One turn sends every row of this set to another row. A few are shown first. Where does it send the rows asked after them?
z330: [-24 -45 -11  19 -15  26  -8  38  16  24 -34 -46  -9  -4  21   5 -25]
z686: [  0  -4  11  -7 -13  17  37  38  17  21 -12 -33 -20 -37  34  27 -39]
z338: [ -4  -7  12  24 -11   1  30 -10 -25 -10  -5 -52 -19 -20  10 -18  -8]
z728: [-44  14  17  11   6   4 -23  40 -30 -15   2 -11  -5 -16   9  24   8]
z21: [-54  10  15  -2  27  13 -36  30  -3 -13 -18 -16 -10  -7   5  19  -4]
z949: [  0  -9  22  -9 -10  15  39  30  24  18 -13 -33 -19 -30  47  25 -30]
z909: [-43   3  32  -6  23  11 -13  27 -21 -12 -13 -20   5 -18  15  39  20]
z676: [ -8  -4  15  21  -3  29 -23  13  32  11 -57 -45   3 -13   8   8  -8]
z719: [  1 -13  -1  10 -27  14  25  -7  -2 -12  -6 -41 -28 -29  27 -16 -16]
z626: [-43  12  21   5  17  14 -29  29 -18 -17 -14 -14   1 -15   7  31  15]
z191: [-14 -28  20 -13  15  28  41  18   8  19 -14 -33 -21  -6  44  25 -30]
z281: [  0  19   7  27  -8   5  14  -4 -13 -18  -3 -32 -28 -14  12 -21 -19]
z405: [-49 -15  23  12   2  -2 -18  41 -29  -8  -9 -32  10 -19  12  24  25]
z937: [-57 -20  35  -9  18   5  -4   9 -27 -12  -6 -31  -5  -9  17  10  18]
z509: [ -5  12  32  10  -3   3  33  56   8  28  -7 -29 -13 -20  29  28 -36]
z343: [-16  11  11  19  -7 -17  32  -2 -19  13 -10 -53 -12 -26  30 -24  -2]
z767: [ -5 -17  -6  11 -15  24 -10  16  44   7 -47 -52  -8 -25  26   6 -16]
z541: [-14 -20   5  33 -16  11 -18  34  22  19 -48 -60   7 -17   7   4  -8]
z794: [-46  -8  29   1  14   1  -6  24 -35 -15  -6 -30   4 -18  15  28  28]
z952: [-22   1   8  32 -25  -2 -16  23  16  30 -44 -50   7 -19  24 -17  -1]
z204: [  2  -1 -14  11 -15  11  22  -6   3 -16  -5 -42 -32 -30  22 -13 -24]
z348: [-54   0  38 -17  35  12  -9  21  -9  -8 -12 -19  -8  -9  20  29   5]
z100: [-14  24  33   8 -16   3  17  44   8  45 -21 -19  -3 -25  33  10 -28]
z38: [ -8  35  12  13 -12   9  16  -7 -19  11 -13 -23 -17 -28  13 -21 -22]
z197: [-61 -15  22   2   1  -3 -11  59 -29   8   2 -22  -6 -17   6  21  -7]
z62: [-48  -2  23  13   0  -2 -19  56 -28  -5   0 -19   3 -18  14  31  12]
z409: [-14  15  30  -5  14   1  35  23   7  42 -33 -47   4 -33  32  22 -14]
z181: [-55   9   7   6  12   1 -24  42 -27 -11   5 -15 -17 -13   1   9 -12]
z120: [-11  -7 -19  14   3  28   7   2  -3 -13  -7 -26 -38  -2  20 -13 -36]
z63: [-18 -42  -7  13  -8  18  25  -2 -16  -3  -7 -46 -26  -4  27 -15 -16]
z823: [-63 -35  27   2   1   3 -18  34 -26   4 -14 -36   4 -13   8  13  13]
z132: [-17 -25  -5   4  13  42 -11  13  32   9 -45 -37 -13   0  25  12 -24]
z113: [-15  15   6  11   1  20 -13  -2  15  25 -58 -47   8 -29   7  -5  -8]
z472: [ -6 -25  -5  13 -29  27 -10  21  31  15 -45 -49  -6 -30  19   5 -18]
z651: [ -2   1  46  -6   8  15  43  31   6  26 -19 -35  -6 -23  29  34 -24]
z515: [-15 -14   1   4  -1  21  28  48   4  23  -1 -20 -29  -9  33  19 -49]

z626 turns into z728
z120 turns into z515
Where do these go?
z338 turns into z651
z197 turns into z823
z767 turns into z204
z343 turns into z409

One turn sends every row of this set to another row. A few are shown first. Where does it send the rows asked after them?
z903: [ -2  34 -11 -43  13 -21   9  11 -26   4  -9  29 -16  -8 -33  -5]
z822: [ -1  -4  30 -25 -10  -7 -13  22 -33  21  -7   5  13 -42 -32 -21]
z359: [-10   2  22 -37 -12  -4   5  18  12   2  -7  -4   2  35   0 -50]
z685: [ -4  29  10 -28  18  -5   8  27 -12  17  -8 -49  -8 -17  31  -3]
z942: [ 11  -2  42 -25  28   0  -6  33 -37 -13 -22  -1 -14 -18 -39 -23]
z237: [-18  32  27 -31   2  10  21  18 -55   6 -10 -16 -33 -21   4 -17]
z513: [ -5  12  40 -44  25   4  11  46 -20 -38 -17   2  -4  12 -27   0]
z130: [  2  24   9 -63  17  -1  -3  19 -10 -34 -34  10 -23  -6 -23  -4]
z969: [-25  20  -6 -15 -13 -16  23  -8  10   7  -8  -4  14   2  21   3]
z907: [  1   1   4 -21  10  11  13  39 -26  -2   0 -16 -30 -35  -9  29]
z586: [  2   9  14 -62   2  14 -16  16   0  -7 -37 -16 -23  10 -14   9]
z774: [-12  -6  12   4  -4  -7  34  41 -14   7  29  -3  -5 -11   5 -31]
z510: [ -6  38   7 -14  17  -4  11  -4   3 -37  -9   4  -6  17  15   0]
z664: [ -2   3  -7 -16 -16  -9  11  -5   2  31   1 -14  -5 -30  19 -25]
z557: [ -1  14   8 -36   3  -3   6  37 -55   4  -7  -5  -9 -49  -4   4]
z146: [ -2 -16   4   5  -5  -4  11  35  13  14 -18 -14  -6 -37  -7   9]
z955: [ -5   0  46   3  -5   9 -12   8  -4 -20  -8 -19  24 -17  16 -15]
z317: [ -8   1  31  -6 -18  -4  14   3 -52 -16 -17 -22 -10 -17  21 -16]
z968: [ 15 -13   2 -32  32 -16  28  -1   9  13  22  -6 -12  -2   5  -9]
z54: [  2  -3  24   6  19 -21  18  52   3 -15  -1 -10   8  21  -1 -18]
z39: [-13  29  -6 -41  17   5   3  -4  26  11 -10  -3  21  -1  -3 -31]
z365: [ 20   2   4 -49  37   1 -14  15  -3 -23 -19  -5  -4 -20 -37 -14]
z91: [-13   4  15 -40 -13   7  10  -4 -19  29 -33 -11 -36 -13 -16   6]
z994: [-20  15  32 -45 -15   9  17  52 -20 -14 -45 -21  -3 -18  -5 -20]
z183: [ -4 -11  21 -28   8  -4  12  27 -58 -37  -3  -9  -3 -35  -7  -7]
z594: [ -5  17   4 -33  33 -12   2  22  25   9 -13  16  10   1 -38  -5]
z296: [ -1 -27  24 -47  -1  -2  38  24   1 -18 -15  22  -6  -3 -31 -25]
z306: [ -4  11  23 -34   8   0   8  -4  33 -24  -1   2  14  16   0 -35]
z712: [-10  17  35 -40  10 -11  17  13 -29   0 -16  -6 -22  45 -11 -20]
z170: [ 12 -19   6 -29   7 -14   1  22  37 -13  -5   4  23   3 -11  -8]
z479: [ -6   2  22  -6  -5  -2  18  13 -12  14  28 -14  27 -27  19 -27]
z883: [-38  16  11 -20 -11   2  30   7 -28  -4   6  -7  22 -14  27 -24]

z130 turns into z306
z146 turns into z91
z317 turns into z942
Where do these go?
z296 turns into z968
z774 turns into z907
z513 turns into z170
z365 turns into z39
z955 turns into z822

One turn sends every row of this set to another row. A few are shown first. Where does it send the rows asked after them?
z476: [ 20  16   4   4  -2 -30  -7 -19  -3   5 -25 -26 -10]
z420: [ 13  18 -30  -4 -13  34  -2  -4   1  10 -15 -26   0]
z915: [  1   1  32   0   2   7  30  -3  16 -29   5  12  -5]
z434: [  6   4  18  48 -35  11  -2  -1   7  21 -12  18 -18]
z519: [-15  -4  27 -12  11   3  23  12   4 -26  -9  16  -7]
z896: [-29   8  -2 -19 -12  14 -31   3  -7 -23  -7 -15  21]
z218: [-15  35  -6  10   3 -30 -31   6  10 -13 -26 -12 -16]
z862: [-23   8  27   9  -1  38  10 -14   7 -30 -22  13   4]
z464: [  3  42  20  26 -31  19 -33 -12  16  -9 -26 -16  -1]
z126: [-11   2  40  21  -7  27   8 -11  10  -6 -24  28  -9]
z16: [  7   0  11  42 -28  -5   9  12   3  22   0  23 -24]
z283: [ -5  26 -16  13  11 -21   5 -15 -30   4 -19 -15 -10]
z786: [ 10  33 -29   7 -20  10  -9  15  29 -13  12 -18 -12]
z200: [-24   5 -10 -23  -5  -3 -11  15 -15 -23  16 -11  12]
z116: [ -8  19   1  13 -24  12 -25  16  17  26   7 -20  32]
z367: [-17  18  11   0 -21  11 -31 -25  -2 -28  -3 -20  23]
z511: [ -2  -3  28  16  -3  17  32   5   5  -6   1  30 -15]
z205: [-24  24 -13  18 -12  12 -12  21  -2  26  13 -13  30]
z163: [  3  35  -3  17  -6 -24  17  24 -13  -7  21  -1 -21]
z253: [ -3   9  32  13  -9  29  23 -18  16 -31  -3  10   0]
z564: [-27  27  -6  28  -5 -15  -5  13 -14  24  16  -8  26]
z220: [ -2   4  36  28  -9  21  24 -11   7  -9  -7  28 -12]
z310: [ -9  13  -1  -6 -10 -16   3  -2 -13 -28  32 -13  10]
z20: [ -7   0  14  40 -30  20 -13   5   5  23 -27  20 -16]
z295: [-14  -6  35   5  -4  28   6   7   9  -2 -26  28 -11]
z95: [ -4  -6   4  29 -21  -2   5  28  -2  25  -8  26 -25]
z375: [ 30  13  -5  -7 -15   3 -10 -12  16   8 -23 -33  -2]
z61: [ -8  24 -37   8   4  17  10  -4 -27   8 -14 -17  -3]
z333: [-14  26  14  26 -10 -32 -14   3  -1  22  10 -14  24]
z860: [  7  25 -12  -5 -11 -18 -25  19  31 -11  -9 -19 -15]
z813: [-20  30  -3   0 -18  32 -33  28   3   1 -35  -6  -4]
z677: [-31   2  25  -6  11  21  10   4  -1 -24 -25  17   0]
z293: [-13  -4   7  28 -21  14  -9  24  -1  27 -25  24 -20]
z2: [ -9  -9  26   3   0  20  22  20   7  -3 -12  31 -14]
z529: [ -3  20  18  20 -21 -16 -27   5  17  24   5 -22  29]
z609: [-26  48 -22  31   0 -10 -20  -7  -7 -16 -17  -8 -10]
z366: [ -4  21  11   9 -21  -9 -10 -28  -4 -32  21 -19  15]
z585: [-11  47 -37  30 -12  17  -7  -1   5 -16   4 -12  -7]
z850: [ 15  45  21  36 -23 -16   0 -14   6 -12   9 -11 -13]
z416: [-19  27 -17  -6  -4   5  -4  49 -14   0  -6   2 -16]

z95 turns into z20
z200 turns into z367
z163 turns into z813
Where do these go?
z564 turns into z116
z519 turns into z862
z585 turns into z860
z2 turns into z126
z375 turns into z283

One turn sends every row of this set to another row. A few are shown first. Where does it send the rows asked after them?
z355: [ 15 -19 -11  -9  12 -19 -16  10  34   4  -7 -39  18  -9 -20 -11 -25 -12
   0  -3  12]
z262: [ -3   2   9 -36  34 -10  27  10  65  -5  13 -17  -9  51  15 -21   8  -5
 -21 -23  14]
z848: [ 21   3   5 -49  -4 -41  14   5  64   9  27 -14  11  49  29 -29  -3 -23
 -32 -34  -6]
z45: [-25   2  24 -36  28  11  14   1  77 -13  21 -24   5  45   6 -32 -11 -16
 -18 -16   8]
z790: [  5  -9  -3 -11  -2 -27  33 -23  20 -19  51 -18  72  29  -4 -43 -18  -1
 -30 -43  13]
z217: [ 17 -16 -14   8   6 -35  -7  -3  28   4 -21 -35  38  10 -20 -30  -9 -20
 -13 -17  -2]
z574: [ 24  -9   4 -12  19 -42  -6   4  25   4   3 -33  28   7 -28 -48 -12  -8
   4   1   4]
z193: [-26 -22 -14 -21 -21 -25  21  19  36   8  56  -7  27  67  -8   5  -3 -21
 -11  -4 -18]
z203: [ -3  -9  31 -62  10   4  27  -5  66 -14  30 -31   7  28   4  -9  -5   4
 -26  -5  -6]
z505: [-16 -43 -22 -33 -15 -10  14  32  50   3  27 -59  40  56   8 -20 -29  15
 -19  10   2]
z691: [ 25  -2 -13  -7   3 -38  -3   8  24  -3 -20 -35  24   6 -20 -11  -1 -24
 -16 -15   0]
z897: [ 20 -10 -13 -15  -1 -16  23 -19  15 -30  50 -27  49  14   0 -32 -30  18
 -15 -31  34]
z215: [-19 -25 -17 -17 -23   7  22  34  33 -12  42 -27  27  50  -5  10   7 -27
 -27  -1 -16]
z378: [-12 -19 -10   1 -25 -15  -1  44  33   1  40 -17  35  69  -1  -7 -22 -25
 -25  -4 -17]
z435: [  7 -16  -7  -5  -1 -30 -23  -2  14  10  -2 -31  23  -6  -9 -14   2 -12
 -17   2   7]
z164: [ -2   0 -14 -15 -13 -38  10 -12  35 -28  38 -20  66  16 -13 -49 -41   8
 -16 -23  26]
z74: [ 16 -25   8 -12   3 -34  11  -6  35  20  39 -58  35 -13   8  -8  11   0
 -14  -6  -9]
z93: [-20  -7  23 -23  18   8  15  14  79 -14  20 -19   2  41  27 -20  -7 -13
 -26  -3  15]
z342: [-13 -25 -21 -11 -10 -23   6  37  51   1  47 -26  50  56   2  -7 -25 -50
 -32  -4 -16]
z497: [ 18  -4 -16 -23  11 -35  23 -11  39 -19  58 -23  62  26 -14 -41 -21  13
 -33 -44 -11]
z895: [-10  13 -24 -25  10  -1  -2  -8  36  -7  24 -40  67  29  19 -21 -44 -16
 -14 -48  -3]
z51: [-27 -31  -9 -13 -28 -34  12  28  33   5  62  -9  28  44  -3  -3 -11 -24
 -20   8 -14]
z26: [-11  -6   9 -45  21  -6  42 -12  76 -10  25 -21  -4  35   9 -17   0   1
 -27  -3  11]
z944: [  3 -13  -7  -5  11 -14  19 -40  31 -17  47 -28  59  39   2 -37 -37  -1
 -13 -38  26]
z617: [ 17  -4  -4 -14  -5 -19   6  21  34   1 -10 -57  28  -8  -9 -24 -34 -22
  -7   4   7]
z10: [-21 -33 -19   1 -40 -17  24  33  42   6  39 -10  38  59   7  -3 -19  -4
 -18  -4  -3]
z838: [ -5 -16  13 -24  19   3  34  -3  79 -26  30 -15   0  43  19   0 -13 -24
 -28 -22 -11]
z500: [ 24 -20 -16  -5   1  -7  34 -14  33 -33  48 -27  61  26  -1 -35 -34  19
 -19 -28  18]

z74 turns into z505
z838 turns into z574
Where do these go?
z93 turns into z217
z790 turns into z26
z497 turns into z203
z10 turns into z944
z691 turns into z51

One turn sends every row of this set to another row. A few are shown first. Where does it send the rows asked after them?
z820: [ 21  11 -40  20  -9  -5  -2   5  13 -12   6 -15 -23  -2  16   2 -34 -28
 -13   1  53 -17  19  -9  14 -30  -6 -10   8 -16   3   1]
z587: [  1  -4 -25 -15  51   2   0  -7   7  -6   9   4  27 -24 -13 -24 -24 -15
  44 -18   7  -9  30   9  -9 -17 -50 -31  16 -31 -16  -9]
z41: [ 10  19 -22  -8   4  40   9  -7 -36 -10 -38 -10   0 -16 -40 -25  -4 -25
  14 -27   9 -17  -2   5 -30  -7 -22  15  -4   0 -26  28]
z963: [ 29   8 -30   6 -30  -9  13  11  25  -1   3 -24 -30   8  13 -12 -35  10
  11  -4  41  -7  23 -18  26 -18 -30   8  -4  -1   9  -7]
z919: [ -6  23 -42  -7  24  15  -8  -3  -1   8  16  11   4 -17 -37 -30 -17 -14
  44 -14  27  12  23  28 -37   2 -51   8 -24   9 -26  15]
z740: [ 12  10 -25 -13  29 -36 -10  -3  17  -3   2  -3  25 -27 -28 -20 -14 -28
  53   7   6  -3  35   2   3   3 -28 -29  -6 -12 -13  -8]
z335: [ 43  26 -11  15   1 -28  29   1  28   9   4 -26  25   6  -5  -2 -12  13
   4  -9  29  -8   2   4  16 -10 -20  11  20  34   3  33]
z714: [ 23  18 -20   4 -24  15  16  -4  14 -15  -5 -11  22  19   3  -1  -3 -19
  30 -29  -9  -1   6  13   4 -15 -23 -33  -2 -46 -48   3]
z190: [-10  14 -23  17 -28  18   5   6  29  36   1  11 -27 -12   9 -34 -20  -6
  -6 -12  -9  -2   4  -1  -3  29  -3   5   0 -17   6 -21]
z232: [ 33  16 -23   2  18 -23   9   6  26  16  -6 -14  24  21  -7  -2 -29  35
 -20 -11  59 -10  19  -2 -12  -5 -40  -8   6   9 -18  21]
z748: [ 27   9  -4  11  26   6   8  -4  15  25  -7 -22  23  13 -12 -23  14  18
 -13 -52   8  10  -4 -24 -29  14 -24   1  33  17  -7   5]
z433: [  3   7 -18  13  -6  23   3  -3   8  -3   7 -22 -40 -15 -14 -19  -9   4
   0 -36  29 -13   2 -30   4   4   7 -13  21 -10  24 -33]
z829: [ 35   8 -36 -15  -4  45  30  -3 -19  -3 -22   2  27 -28 -48 -37 -18 -13
   9 -21   1  -3  11  23  -8   0 -40   6   7 -14 -33  18]
z912: [  9  13 -16   8 -31  16  -3   0  15   4   4  19 -10  -8  -5 -14  -4   0
  -7 -21   0  -7   5  -2   4  25  20  -6  28 -27  21 -32]
z724: [ 19  13 -24  14 -13  -8  15  -3  22  23  22  17 -23  -3 -23  -1 -35 -10
 -14  19  23   2   0  -1  20 -24  -4  20  -2 -25 -14  13]
z166: [  8  14 -27 -20   4  33   9   3 -27  -5 -14 -16   7 -19 -54 -21 -16 -15
  24 -33  -8  -4  14  17 -17   6 -29  18 -19 -10 -36  33]
z555: [ 19   4 -48 -14  20  23   7  -7   7  -1   3  16  18 -23 -20 -47 -35  -5
  38 -24  15   5  27  25 -32   7 -69   4  -6   9 -13  -5]
z50: [  9  33  -6  29   2   6  12  -8  20   2   3 -14  19   2 -15  -4  15  17
  -5 -51  25  -9 -20   9 -17  18   0 -16  23  23  24  -5]
z240: [-11  22 -24  -9  33  -6 -13  12   5  10  13  -1  19 -32 -23 -19 -12 -25
  51   6   0 -12  34  16  -7  -2 -34 -31  -3 -26 -21  10]
z318: [  7   9 -47   6  22  28  -4  -4  31   4   9   4   1 -24 -29 -39 -31 -19
  16 -34  50  -4  20  29 -35  17 -55  -3 -15  24   0   6]
z180: [ 24   9 -34   4   0  60  23  -9 -13   5 -33 -21  -7 -21 -27 -26 -21 -13
   2 -32  10 -13   9   1  -3   4 -24  13   2  -2 -43  33]
z922: [ 18  -2   5  -2  13 -16   9   6  26  13 -10   1  13   8   8   5 -37  20
  -3 -25  48   2  12   4  -2 -15 -33  25   3  26   6  37]
z831: [ 19  22 -31  -6 -22  18   2   7  18   7   8   5 -15   3  -8 -27  11  -7
 -18 -47  -9 -12  -1 -30  -8  14 -25  -9  18 -18  16 -35]
z607: [ 31  24 -42 -20 -12 -10  14   8  25   1  17   3 -17  -4 -18 -13 -32  -4
 -25   4  40 -30  24 -28  14 -15 -24 -11  15 -25  -2 -10]
z131: [ 20   2 -28  16 -27  17  10  11   1  -2   2  -5 -24 -18  -4 -18   6 -33
 -22 -37  15 -12  -5  -3   6  22   8 -25   8  -4  21 -19]
z967: [  3  25 -21 -20 -21   4  -2  -7  -5 -23 -28 -19  20  11  -9 -12  -8 -24
  43 -22  -3  -7  15   7 -11 -13 -11 -20  -8 -45 -35 -10]
z98: [ 24   2 -21  -3  44 -21  -9  -2  34   0  34  -4  20 -23 -25 -11 -19 -31
  39 -15   3 -18  18  15   2  -3 -30 -42  12 -18  -4  -2]
z668: [  4   8   7   7  13 -26   7   2  33  13   5  -7  19  19 -17  18 -43  15
 -13 -33  29  -3  -9  24 -10 -14 -19  10 -16  -5  -3  31]
z224: [-17   2  16   2  21   3  15  -4  37  25   1 -25  12  -8  -7 -29 -27  -4
  -5 -49   1   3  -3  -5 -31  22  10   7  20   6   4   9]
z85: [ 37  11 -11  11   2   0  15 -12  19  12   0 -19  18 -12  -3 -14  -2  -7
   1 -61  11  22 -13  -1 -16  28   5  -9  11  45   3   1]
z656: [  5  11 -22  -8  -4  25  18   2  -4 -18 -17   4  43  -3 -21 -14  -3 -15
  19 -26  10  -4  12  28  -4 -21 -38 -35   5 -55 -34  -1]
z613: [ 11  11   9  -2  -2  10  22  -9  16  13  -9  -3  22   5   8 -20  -2   8
  -2 -49   0   0  -8   3 -23  23   8  20  38  25   7  15]
z544: [-11  27 -14 -15 -19  15  12  15   2 -19  -7 -17  30  -4 -26 -20  -5 -30
  36 -22  -6   2  27  17 -17  -3 -22 -23 -11 -44 -39  11]
z565: [ 40  18 -24  15  21 -24  -6 -11  23   7  -6 -28  17   3  21  16 -44   9
   7 -26  38   3  10   2   0 -15 -18   2   2  32  -8  21]
z658: [  5  16 -32   6  19   3  -1   0   3  -1  -7  20  12 -24 -39 -34  -7 -24
  28 -10  39   4  20  21 -37  12 -56   0 -27  31  -4  14]
z779: [ 17  -2 -16   4  -9  -9  -5   7  27   2  13  19 -19 -10 -14   3 -37   0
  -6   9  54   3  26 -12  23 -23  -8   3   7 -24  13  -7]

z607 turns into z831
z829 turns into z555
z433 turns into z50
Where do these go?
z98 turns into z714
z544 turns into z166
z565 turns into z820
z740 turns into z967
z190 turns into z224
z922 turns into z779

